The rows of R fall into 3 groups, which share some directions, and each row is roughly a mix of its group's hidden directions.
R:
[[ -3.0  -5.7  12.0  11.4 -21.0  39.9   9.9  37.0 -29.6   4.9]
 [ 20.0  10.5  -0.2  11.2  19.9  18.1   5.4  36.1  -7.9  44.3]
 [ 32.1   4.5 -39.9 -10.7  29.7  19.8 -20.0   7.8  10.0 -11.4]
 [  5.2 -14.1 -15.4  -4.2 -16.1 -32.9  -1.6  35.2   2.9  40.5]
 [  0.3  12.2  10.4  29.2  25.7  31.9   3.7  38.6  19.9   5.7]
 [-28.2   2.3  20.8  15.2  14.0 -44.5   3.5 -20.2  20.3 -15.6]
 [-10.3  -9.7   6.2  24.5   8.5   8.6   3.6  52.4  20.1  23.8]
 [-39.9   9.7  14.7 -25.0   7.2  11.6  -2.7  -8.2 -37.7 -22.6]
 [ 30.9 -15.5 -30.2  -8.5 -14.1  15.2   6.8   1.2 -45.3  -3.1]
 [  0.5  19.9  38.1   4.3   6.1 -28.4   0.1 -40.9   5.3 -17.5]
 [ 24.8  -5.7  -1.0   6.4  11.5  13.5  -5.6  35.2 -36.7  33.1]
 [ 43.6  13.8   1.8   2.5  37.3   8.3  -0.3  30.1 -13.6   8.0]
 [ 14.7  -4.3   9.1   4.1   6.8 -10.3   1.4  33.9  -7.7  54.9]
 [ 30.7   5.1 -18.6  -6.3  44.5  28.8  -4.7   9.0   9.0 -19.2]
 [ 22.5 -30.0  -5.9 -12.7  -8.5 -39.4  -7.9 -17.4 -28.8  17.0]
 [-18.9  -8.1   5.9  14.7 -28.8  27.1 -10.3  14.4  11.9 -44.9]
 [ -4.9  18.0  22.0  -1.6  24.0  30.4   3.7 -40.8 -25.7  -6.1]
 [-29.7 -23.7  -6.0  -1.0 -11.2 -25.1  12.6 -47.4   8.1  -1.5]
 [ -7.7   1.1 -38.4 -29.2   1.6  -4.4 -17.4 -28.0   2.4 -34.8]
 [  6.1 -32.7  -9.8 -14.0 -23.4 -45.9  -0.9 -14.3 -17.1  13.0]
 [  4.3   5.1  15.9  -2.1  29.7 -29.2  12.8   5.4  34.6  35.9]
 [ -0.8 -13.8  14.5  -3.5  -8.7 -58.4   0.4 -22.6  -7.6  15.6]
 [-34.8   4.1   7.5  14.9 -18.1 -35.0  10.8 -33.8  10.0  17.3]
 [-36.2 -17.3 -15.3  -4.5 -32.0 -15.6 -21.0   6.8  32.2  -7.4]
 [ -5.0 -11.9  12.7  12.5 -32.1  -8.2  35.2 -31.1  29.4   7.7]
 [-19.6  22.2  27.7  -3.7   3.1  -9.2  26.8 -44.9   7.4  13.3]
 [ 11.7  -6.6  -0.1  16.3  23.9  38.3   2.7  34.2  13.4 -29.6]
 [ 19.8   2.3  18.7   0.8  25.5  -2.8   9.8  35.3 -11.6  42.8]
 [-18.7  -3.5  -9.7 -11.4 -27.7 -26.8   2.5 -48.0  -5.5 -17.4]
 [ 35.4   1.6  11.3  28.0  24.6  29.0  19.6  -8.3  10.0 -23.4]
 [  7.9   8.4  15.6  -2.3  20.1  33.3  -3.5 -17.2  -5.9 -49.7]
 [-38.3  14.3   2.6  18.3  -0.2  31.9  10.4   3.5  32.5 -22.5]
 [ 21.6  15.6   9.8   2.1 -13.9 -42.6   4.5 -25.4  15.1  31.7]
 [ 41.6  -3.8  -1.2 -12.2 -10.3 -19.9  16.2 -14.5   0.4  42.9]
 [-22.7  -0.7  -2.3 -21.2 -23.8 -37.8  -5.1  16.1  13.3  35.8]
 [ 10.3 -14.6 -41.8 -20.6   7.7   5.7  -7.7 -20.4 -37.5 -15.8]
 [-22.2   9.8  44.5  10.1 -23.9  -0.3  31.2 -13.6  17.1   5.2]
 [ 52.6 -10.0 -26.8  -1.1  19.8  19.9 -15.1  -0.9  -3.2  10.2]
 [-46.0  -1.7  21.4  29.6  -7.0   0.6   3.5   0.1  33.5   8.8]
 [ 16.3  -5.0  -5.3  12.3 -10.1 -13.3  10.3  44.0  -2.6  43.8]
 [ -2.5 -16.0 -12.6  -4.8 -28.0  32.2 -13.1  32.9 -27.8 -20.7]
 [-14.7   8.1  29.4  -0.9 -31.3 -21.3   8.4 -22.3 -39.5   1.7]
 [ -1.4  -8.4  -8.7  25.9  -9.6  11.5   6.4  48.8  34.7   7.1]
 [  9.4  24.2   2.9  -1.0 -18.6  52.6   2.6  28.3   0.6 -10.2]
 [-17.8 -10.1 -12.8  17.5  -3.1 -12.8  12.1  37.7  -1.1  45.6]
 [ -8.4  14.7  27.3  12.3  26.7   4.1  21.4 -42.6  19.1 -12.8]
 [  4.0   9.3  -5.1 -25.9  15.2 -33.1  -8.5 -44.5 -15.8 -16.8]
 [-22.8 -20.1  -7.5  -3.8 -51.8  -7.4   6.6  11.7 -27.6   6.4]
 [-23.3  40.8  25.1   9.1  -3.1  16.7  19.7   8.1  32.3  -2.6]
 [-38.6 -18.6   0.1   6.7 -39.8 -24.8  -0.2 -10.0  22.9  -3.6]
 [ -1.6   6.4 -14.6  10.7  42.3 -27.9  -0.2  -1.7  34.5  24.2]
 [-13.2 -16.5 -28.9 -27.3  23.2 -20.7   6.3 -36.0  14.7 -13.2]
 [  7.7  12.5 -11.7 -26.3  50.6 -10.8 -20.6 -22.9   5.2  -3.4]
 [ 43.2   2.7 -10.5 -13.6   9.5 -14.4  13.6  23.7 -18.5  34.1]
 [ -1.4  11.6  -9.7 -10.7  27.7  15.8  -4.4 -35.6 -29.6 -34.5]
 [  4.1   3.4 -25.1 -26.9   7.7 -40.5  -4.3 -36.3 -16.9   3.3]
 [  8.4  13.4   8.0   5.5  35.9  31.4  -4.4 -20.6  22.8 -33.7]
 [  0.1  -0.9   5.6  16.3  31.6   7.6 -11.1 -55.0   3.7 -14.3]
 [-24.8   2.9  14.7  16.7 -53.8   0.6 -11.2   0.8  -9.1  22.4]
 [-15.4   6.1   7.5   4.9 -11.7  28.5  -7.0   1.0  -1.8 -58.0]
 [ 41.4   1.7 -12.6 -25.9   9.5 -37.7 -10.7   0.0 -12.1  19.9]
 [ 31.4   0.0  22.9  -3.3  -2.5  16.1  -5.2   1.4   4.5 -53.7]
 [ 22.9 -12.9 -25.7  -9.0  -2.0  15.5 -36.8  -9.2 -21.1 -33.9]
 [ -8.5  25.0  15.4  -0.7  32.5   7.7   4.4 -39.1   0.1 -33.4]
 [ 17.3  -1.2  16.0  11.4   1.8 -13.6  -4.2  45.9  23.6  34.1]
 [-37.9   4.8  21.2   5.3   8.6  19.2  -6.1 -30.8 -36.7   0.6]
 [ 23.7 -14.1  15.9  -8.0 -31.3 -21.2  16.6  -6.1 -22.5  37.3]
 [-21.4  -2.4  16.7 -18.2 -19.6 -19.7  36.9 -18.9  32.0 -11.4]
 [ 25.7  -0.9 -38.7  -6.4  -6.1   3.2 -33.5  23.7 -27.6  -5.0]
 [-33.3 -10.5  12.4  21.2   6.3  15.5  -7.0  14.7  46.6 -13.1]
 [ -2.5  14.4 -13.8 -32.8   4.4 -32.6  -0.4 -45.4   5.7  -8.1]
 [ 28.5 -11.0   4.2 -22.5   1.7 -31.4  -7.3 -12.9 -40.4  20.4]
 [-22.2   4.0   9.8   9.1  -1.3  47.6  -3.7 -26.1 -12.2 -30.3]
 [ -7.5 -12.2 -27.5 -16.3  -4.5   9.0   4.8 -36.2 -11.0 -44.0]
 [-37.0  -1.3  40.7  18.0   9.6   7.9  -6.4  21.7  12.5  23.3]
 [ -5.3   2.1  43.2   8.4  -7.0  -2.6  29.5  20.4   6.4  36.9]
 [ 39.1   5.8  -9.2 -23.0  13.9 -28.4  32.7  -1.1  19.9   8.0]
 [-21.6  -3.4   5.7  22.0   7.3   0.2   2.4  39.7  15.0  43.1]
 [-22.5   0.0  -2.8 -10.5 -26.2 -18.8  15.7 -41.2  26.8 -19.5]
 [ -8.9  -2.7   9.4  24.4   0.3  14.4   7.4 -30.1  38.1 -36.3]
 [ -2.1  -5.7 -20.5 -19.3 -28.2  -6.3 -29.2 -15.7 -11.9 -42.6]
 [-15.8  13.1 -15.2  -5.5  10.9  27.1 -17.6 -28.8   4.4 -44.9]
 [ -3.5  -7.9 -14.8 -14.1  11.5 -35.4   0.1 -52.7   7.5  -0.6]
 [  9.6   8.7 -14.4  -0.8  16.6  41.0 -28.4  14.1 -14.5 -34.1]
 [-36.1   2.6  28.9  26.6   2.8  35.7   3.5  -0.1  15.9 -17.8]
 [-30.4  -7.2  -2.9  -9.1 -36.1 -28.9  25.0 -17.5  23.2   6.4]
 [ 13.9  18.5  31.5  12.0   4.9  45.0  -5.9  11.3 -28.5  -3.5]
 [-14.8 -19.1 -22.6 -18.7 -29.9  15.4  -3.1 -19.3 -15.2 -39.0]
 [  4.8  -8.2  -4.4   8.1 -11.1 -18.4   1.3  42.7   9.1  46.6]
 [-40.4   0.8  33.4   4.9  13.4   5.2  -4.5  -7.3 -17.1 -37.0]
 [ 38.1   4.5 -15.2 -28.2  20.4 -38.5 -10.0  -1.7 -13.2   6.7]
 [  8.0  18.4 -11.3   7.7  -3.7  56.2  -2.7  15.0  18.4 -19.5]
 [-11.7 -12.6  25.8  16.4   3.8 -31.9  22.3 -31.3   6.2  30.6]
 [ 22.6  -4.7 -31.0 -24.0 -25.0 -27.7   1.7  -6.2 -22.5  26.6]
 [-46.7  -2.8  36.9  20.4 -20.3  12.4   0.8 -10.5   5.6   6.3]
 [ 18.3  -3.9  -3.1 -23.4  -5.2 -35.9  19.3 -29.4  -4.3  35.2]
 [ 35.6  -9.7  -5.7   1.3 -13.3 -13.8   0.4  47.0   8.7  25.9]
 [ -7.0   2.4   4.6 -21.5 -17.7 -28.1   6.8  15.5 -18.5  49.5]
 [  9.9  13.6 -12.2 -28.8   1.3  -4.6  20.9 -30.3  -5.3 -45.3]
 [ 22.3  -1.0 -23.0   0.2  29.6  -8.0  15.4  20.2  29.7  34.9]
 [  9.1   2.8  -5.5   1.2 -46.8  44.1   0.2  -6.5   6.6 -19.3]
 [  3.6   8.1   1.7 -24.4  20.7 -31.8  23.8 -26.0  -6.4  36.2]]
Here is one row of each group, with its name. Which group are the others in?
[-39.2   1.4  16.3  15.7 -12.2  16.8 -10.4 -18.5  18.9 -37.9] | B
[-33.6   4.6   7.1  26.2  20.8 -16.9  13.5  17.4  -2.4  40.3] | D
[  5.3  -4.5 -39.8 -32.0  -4.5 -10.6 -23.8 -16.7  -7.4 -32.1] | Q

[ 17.1  -9.7 -35.2 -10.8 -36.7   6.0  -1.1  -3.8  -6.2 -39.2] | B
[  4.7  -0.4 -33.7 -21.1  -5.6   6.5  -6.8 -23.6 -22.6 -43.9] | B
[-10.8   0.5  22.7   1.2   7.1 -39.3  -2.3 -49.5  -5.8  -1.1] | Q
[ -7.7  -3.3   8.3 -18.6 -46.8 -27.6   8.8 -33.9  -7.1  -0.9] | Q
[ 12.8 -19.8  -9.5  17.2 -11.6  15.6 -20.1  46.2 -15.9  24.7] | B
[ 44.5  -1.5  -9.2  -5.9   2.4  14.5 -11.7  41.0 -18.6  15.4] | Q
[20.1 44.2 11.8 -1.2 39.6 23.3 -2.8 -2.0  9.2  2.0] | Q
[-27.8  13.6   4.9  15.2  10.6  46.9   9.0 -20.7  15.8 -20.6] | Q
[ 27.4 -15.5   5.5  -1.2  15.5  -3.6  -1.5  34.3 -35.9  31.1] | Q
[-43.1  16.1  32.4  12.6 -20.3   9.1  -2.4  -0.3  -2.3 -29.8] | Q
[  5.9  21.4  14.8 -17.3  38.2 -16.4  23.1 -31.3 -12.5  17.4] | B
